In the data rows, zero lies at 4.5, halfway between 4 and 5.
Here is a table of points, one per row:
[2. 7. 4. 4. 5. 4. 7. 6. 6. 4. 4. 3. 6. 5. 5. 4. 4. 5. 6. 3. 4. 5. 5. 4. 1. 3. 6. 4. 4. 6. 4. 5.]
[5. 1. 4. 6. 4. 3. 8. 3. 0. 4. 5. 6. 5. 4. 5. 3. 0. 5. 4. 5. 5. 6. 4. 3. 5. 6. 3. 5. 5. 4. 6. 4.]
[2. 6. 7. 3. 7. 6. 1. 7. 2. 6. 5. 4. 4. 6. 7. 7. 3. 4. 7. 4. 7. 5. 4. 6. 5. 5. 3. 3. 3. 4. 8. 4.]
[4. 5. 3. 4. 6. 4. 5. 5. 4. 6. 5. 4. 4. 5. 5. 2. 5. 2. 5. 3. 2. 4. 6. 4. 5. 4. 5. 5. 5. 3. 6. 6.]
[4. 3. 7. 8. 9. 5. 6. 9. 1. 5. 5. 3. 7. 7. 2. 5. 6. 6. 5. 4. 7. 5. 3. 4. 5. 4. 4. 4. 2. 4. 5. 4.]
[5. 5. 7. 5. 6. 6. 4. 4. 3. 5. 1. 5. 3. 8. 6. 4. 7. 4. 3. 5. 4. 5. 6. 4. 5. 4. 3. 8. 4. 7. 5. 6.]
[4. 2. 8. 6. 4. 5. 6. 5. 5. 7. 4. 5. 5. 2. 4. 2. 3. 4. 6. 5. 3. 5. 4. 5. 3. 4. 4. 5. 3. 4. 6. 6.]
[1. 4. 7. 6. 1. 6. 4. 6. 4. 3. 4. 6. 5. 5. 5. 4. 6. 4. 3. 3. 5. 5. 6. 4. 7. 4. 4. 3. 6. 4. 2. 2.]
[2. 6. 2. 7. 5. 4. 2. 7. 4. 7. 0. 5. 2. 4. 4. 5. 6. 6. 5. 8. 8. 4. 3. 5. 2. 5. 5. 1. 0. 2. 2. 5.]
[2. 3. 4. 4. 4. 5. 2. 4. 4. 5. 4. 5. 6. 0. 0. 3. 3. 3. 3. 3. 2. 3. 6. 5. 6. 5. 3. 6. 3. 6. 4. 3.]
[5. 6. 4. 3. 5. 8. 5. 6. 5. 4. 1. 1. 7. 3. 3. 5. 5. 3. 4. 2. 2. 5. 3. 2. 7. 7. 5. 5. 3. 5. 4. 6.]
[3. 5. 0. 7. 6. 7. 5. 5. 6. 3. 6. 8. 3. 6. 4. 4. 4. 5. 6. 5. 5. 4. 5. 6. 5. 5. 3. 8. 5. 5. 4. 6.]
[5. 3. 4. 6. 6. 5. 5. 3. 8. 5. 3. 5. 4. 7. 5. 6. 4. 0. 4. 3. 3. 5. 6. 4. 4. 3. 4. 1. 5. 5. 3. 4.]
[5. 5. 4. 4. 5. 5. 7. 2. 2. 3. 5. 4. 5. 5. 6. 6. 3. 4. 5. 3. 6. 4. 0. 5. 3. 1. 3. 1. 6. 9. 2. 6.]
[6. 5. 7. 2. 8. 6. 3. 6. 2. 4. 9. 6. 7. 5. 6. 4. 6. 4. 2. 9. 2. 7. 6. 4. 3. 4. 5. 1. 7. 4. 6. 4.]
[8. 3. 0. 5. 4. 5. 2. 5. 3. 7. 6. 5. 6. 3. 5. 3. 4. 3. 1. 4. 5. 6. 6. 7. 5. 5. 6. 6. 5. 4. 2. 3.]
[5. 4. 3. 2. 4. 4. 5. 5. 4. 4. 5. 5. 5. 4. 5. 7. 5. 5. 4. 4. 4. 3. 5. 3. 2. 5. 0. 8. 4. 2. 4. 7.]
[5. 5. 4. 4. 5. 3. 6. 7. 6. 6. 7. 7. 3. 3. 4. 6. 4. 6. 6. 5. 4. 6. 2. 2. 4. 5. 6. 4. 4. 5. 4. 3.]
[7. 5. 7. 6. 4. 3. 2. 4. 5. 0. 6. 5. 5. 5. 6. 9. 3. 1. 7. 5. 4. 5. 6. 6. 1. 6. 6. 7. 0. 4. 5. 5.]
[6. 5. 5. 2. 9. 3. 4. 2. 6. 4. 3. 5. 3. 0. 5. 4. 6. 3. 3. 4. 7. 4. 4. 3. 5. 7. 2. 5. 7. 4. 4. 4.]
[4. 4. 3. 4. 5. 2. 4. 4. 2. 5. 6. 4. 0. 7. 3. 7. 4. 5. 3. 3. 3. 3. 6. 4. 7. 5. 6. 4. 5. 1. 4. 6.]
[2. 6. 5. 4. 4. 0. 4. 5. 4. 5. 5. 5. 7. 4. 6. 1. 3. 2. 6. 2. 7. 5. 4. 6. 5. 4. 4. 5. 6. 5. 5. 4.]
[8. 7. 5. 6. 3. 5. 4. 5. 1. 3. 4. 5. 5. 5. 5. 3. 5. 4. 6. 5. 6. 0. 4. 6. 4. 6. 9. 4. 5. 4. 1. 3.]
[6. 9. 5. 8. 1. 2. 5. 7. 5. 2. 3. 1. 1. 4. 0. 4. 3. 5. 2. 7. 1. 8. 3. 6. 4. 5. 2. 3. 5. 6. 6. 6.]
[7. 6. 3. 4. 3. 5. 6. 2. 5. 3. 5. 5. 7. 3. 4. 3. 5. 9. 5. 5. 7. 7. 8. 2. 4. 3. 3. 5. 6. 1. 3. 4.]
[5. 6. 6. 3. 1. 6. 4. 8. 6. 6. 4. 7. 4. 5. 8. 4. 3. 5. 5. 5. 4. 3. 4. 4. 7. 4. 3. 5. 6. 4. 5. 4.]
[2. 3. 5. 2. 5. 5. 7. 6. 5. 2. 6. 3. 2. 2. 6. 5. 3. 5. 3. 4. 6. 5. 6. 6. 6. 7. 5. 4. 4. 4. 3. 8.]
[5. 3. 4. 6. 0. 6. 5. 5. 6. 4. 3. 3. 7. 6. 6. 6. 3. 5. 2. 9. 5. 5. 5. 4. 6. 6. 5. 3. 3. 6. 6. 4.]
[7. 5. 4. 3. 4. 5. 6. 6. 7. 4. 3. 4. 2. 4. 3. 6. 4. 7. 6. 4. 6. 8. 5. 8. 5. 4. 5. 6. 6. 6. 7. 1.]
[4. 4. 3. 6. 5. 4. 6. 7. 6. 4. 4. 4. 4. 4. 4. 5. 3. 5. 3. 5. 5. 0. 9. 5. 4. 0. 5. 3. 4. 7. 8. 3.]
[5. 6. 6. 4. 4. 7. 6. 3. 3. 5. 4. 4. 3. 3. 6. 4. 4. 3. 2. 5. 6. 2. 2. 6. 5. 1. 6. 5. 2. 3. 7. 6.]
[5. 4. 6. 4. 5. 5. 6. 4. 4. 6. 4. 6. 5. 4. 5. 3. 4. 3. 9. 7. 3. 5. 5. 4. 6. 7. 9. 6. 6. 6. 2. 7.]
[4. 3. 5. 5. 7. 4. 3. 2. 6. 3. 3. 3. 5. 4. 6. 4. 2. 8. 5. 4. 4. 5. 3. 7. 5. 7. 5. 5. 2. 4. 4. 2.]
[4. 4. 4. 0. 4. 1. 6. 4. 5. 6. 4. 6. 9. 7. 1. 6. 4. 5. 2. 6. 4. 5. 4. 7. 5. 3. 7. 6. 4. 4. 3. 5.]
[4. 6. 6. 4. 4. 4. 3. 6. 3. 6. 3. 5. 3. 7. 6. 4. 3. 6. 4. 1. 4. 6. 6. 2. 3. 5. 5. 7. 4. 6. 3. 2.]
[7. 1. 4. 4. 2. 4. 6. 4. 7. 6. 7. 0. 2. 5. 3. 5. 5. 2. 5. 4. 7. 6. 1. 4. 5. 2. 5. 7. 6. 2. 3. 1.]
[4. 6. 6. 5. 6. 5. 5. 4. 6. 4. 5. 5. 4. 3. 6. 4. 6. 6. 1. 5. 5. 3. 4. 2. 4. 3. 9. 6. 5. 5. 6. 4.]
[5. 3. 6. 4. 5. 4. 4. 4. 5. 6. 4. 1. 4. 4. 5. 4. 7. 7. 6. 5. 3. 1. 6. 7. 4. 5. 4. 5. 6. 4. 4. 5.]
[5. 4. 3. 4. 4. 5. 5. 4. 3. 5. 3. 6. 6. 2. 3. 7. 5. 5. 6. 2. 3. 4. 4. 4. 5. 4. 6. 3. 9. 2. 5. 5.]
[5. 5. 4. 7. 5. 4. 4. 4. 5. 3. 4. 6. 3. 2. 7. 4. 8. 5. 3. 6. 1. 7. 3. 7. 4. 5. 5. 5. 4. 5. 2. 4.]
[4. 5. 1. 2. 2. 5. 3. 3. 3. 4. 4. 4. 4. 5. 5. 4. 4. 3. 6. 7. 3. 3. 3. 1. 3. 6. 4. 7. 6. 6. 6. 1.]
[2. 3. 6. 5. 5. 4. 2. 0. 4. 4. 3. 4. 4. 6. 5. 5. 4. 6. 6. 6. 4. 5. 5. 4. 4. 1. 3. 5. 5. 3. 1. 4.]
[3. 1. 2. 5. 4. 2. 3. 5. 5. 4. 5. 2. 5. 2. 7. 6. 8. 4. 7. 5. 6. 6. 5. 2. 5. 3. 5. 5. 5. 6. 7. 7.]
[7. 5. 5. 6. 3. 4. 6. 3. 4. 7. 1. 6. 5. 5. 4. 6. 5. 3. 3. 3. 8. 6. 7. 6. 4. 6. 3. 5. 7. 4. 6. 5.]
[3. 5. 5. 5. 5. 4. 9. 3. 5. 5. 4. 5. 6. 6. 5. 4. 7. 3. 6. 5. 3. 4. 4. 7. 5. 5. 3. 5. 3. 0. 4. 2.]
[8. 3. 4. 3. 2. 3. 5. 6. 5. 2. 7. 7. 6. 6. 4. 2. 9. 5. 3. 2. 3. 3. 4. 3. 7. 2. 3. 4. 0. 6. 5. 5.]
[6. 7. 4. 5. 5. 5. 4. 4. 6. 3. 5. 4. 5. 5. 6. 4. 2. 3. 5. 3. 4. 4. 3. 4. 5. 4. 3. 4. 5. 1. 4. 3.]
[3. 3. 4. 4. 4. 6. 3. 5. 6. 3. 4. 4. 6. 6. 5. 4. 5. 6. 3. 4. 5. 3. 0. 7. 2. 6. 6. 6. 9. 3. 5. 6.]
[5. 4. 5. 6. 5. 7. 2. 5. 6. 3. 6. 3. 6. 5. 2. 2. 2. 3. 5. 6. 6. 4. 5. 4. 4. 3. 5. 6. 5. 5. 4. 7.]
[4. 4. 2. 4. 4. 6. 4. 1. 4. 5. 4. 4. 4. 6. 4. 1. 5. 5. 7. 3. 6. 5. 6. 6. 6. 5. 6. 1. 2. 6. 9. 6.]
[4. 8. 6. 6. 2. 6. 5. 2. 4. 9. 9. 2. 5. 3. 4. 8. 6. 5. 4. 3. 3. 6. 5. 6. 6. 5. 3. 7. 5. 7. 5. 4.]
[3. 3. 5. 2. 2. 5. 6. 4. 4. 4. 6. 4. 4. 5. 3. 4. 6. 4. 3. 3. 6. 4. 6. 4. 0. 8. 5. 2. 4. 5. 5. 3.]
[8. 4. 6. 5. 5. 4. 3. 6. 4. 4. 4. 4. 4. 4. 5. 3. 5. 7. 8. 3. 3. 5. 6. 5. 4. 2. 5. 3. 4. 4. 5. 5.]
[1. 5. 6. 7. 6. 4. 2. 4. 5. 3. 6. 8. 4. 5. 1. 5. 6. 5. 6. 5. 6. 3. 4. 2. 6. 5. 7. 3. 4. 5. 6. 7.]
[5. 5. 5. 2. 5. 4. 2. 5. 6. 3. 4. 5. 4. 4. 4. 5. 4. 5. 7. 9. 5. 3. 5. 4. 6. 6. 5. 3. 4. 6. 3. 4.]
[6. 4. 4. 6. 5. 3. 3. 4. 8. 9. 7. 5. 6. 6. 5. 4. 3. 6. 3. 3. 4. 2. 3. 3. 4. 7. 3. 3. 4. 5. 4. 6.]
These points spread out most along one direction. Take the direction at right angles to it along which they spread out most. Then take the direction at right angles to both along which they spread out most. Go by this last direction. How far along it is each point below, from 0 to 99? The average is 50, and the first point in the table lies past the average. One standard deviation of the points above along it is 16.
[8. 4. 6. 5. 5. 4. 3. 6. 4. 4. 4. 4. 4. 4. 5. 3. 5. 7. 8. 3. 3. 5. 6. 5. 4. 2. 5. 3. 4. 4. 5. 5.] 54
[3. 5. 5. 5. 5. 4. 9. 3. 5. 5. 4. 5. 6. 6. 5. 4. 7. 3. 6. 5. 3. 4. 4. 7. 5. 5. 3. 5. 3. 0. 4. 2.] 44
[5. 4. 3. 2. 4. 4. 5. 5. 4. 4. 5. 5. 5. 4. 5. 7. 5. 5. 4. 4. 4. 3. 5. 3. 2. 5. 0. 8. 4. 2. 4. 7.] 50
[5. 1. 4. 6. 4. 3. 8. 3. 0. 4. 5. 6. 5. 4. 5. 3. 0. 5. 4. 5. 5. 6. 4. 3. 5. 6. 3. 5. 5. 4. 6. 4.] 60
[4. 5. 1. 2. 2. 5. 3. 3. 3. 4. 4. 4. 4. 5. 5. 4. 4. 3. 6. 7. 3. 3. 3. 1. 3. 6. 4. 7. 6. 6. 6. 1.] 39
[7. 6. 3. 4. 3. 5. 6. 2. 5. 3. 5. 5. 7. 3. 4. 3. 5. 9. 5. 5. 7. 7. 8. 2. 4. 3. 3. 5. 6. 1. 3. 4.] 49
[4. 5. 3. 4. 6. 4. 5. 5. 4. 6. 5. 4. 4. 5. 5. 2. 5. 2. 5. 3. 2. 4. 6. 4. 5. 4. 5. 5. 5. 3. 6. 6.] 70
[6. 7. 4. 5. 5. 5. 4. 4. 6. 3. 5. 4. 5. 5. 6. 4. 2. 3. 5. 3. 4. 4. 3. 4. 5. 4. 3. 4. 5. 1. 4. 3.] 38
[8. 7. 5. 6. 3. 5. 4. 5. 1. 3. 4. 5. 5. 5. 5. 3. 5. 4. 6. 5. 6. 0. 4. 6. 4. 6. 9. 4. 5. 4. 1. 3.] 27
[3. 1. 2. 5. 4. 2. 3. 5. 5. 4. 5. 2. 5. 2. 7. 6. 8. 4. 7. 5. 6. 6. 5. 2. 5. 3. 5. 5. 5. 6. 7. 7.] 64
[5. 4. 3. 4. 4. 5. 5. 4. 3. 5. 3. 6. 6. 2. 3. 7. 5. 5. 6. 2. 3. 4. 4. 4. 5. 4. 6. 3. 9. 2. 5. 5.] 54
[6. 9. 5. 8. 1. 2. 5. 7. 5. 2. 3. 1. 1. 4. 0. 4. 3. 5. 2. 7. 1. 8. 3. 6. 4. 5. 2. 3. 5. 6. 6. 6.] 30
[5. 3. 6. 4. 5. 4. 4. 4. 5. 6. 4. 1. 4. 4. 5. 4. 7. 7. 6. 5. 3. 1. 6. 7. 4. 5. 4. 5. 6. 4. 4. 5.] 43
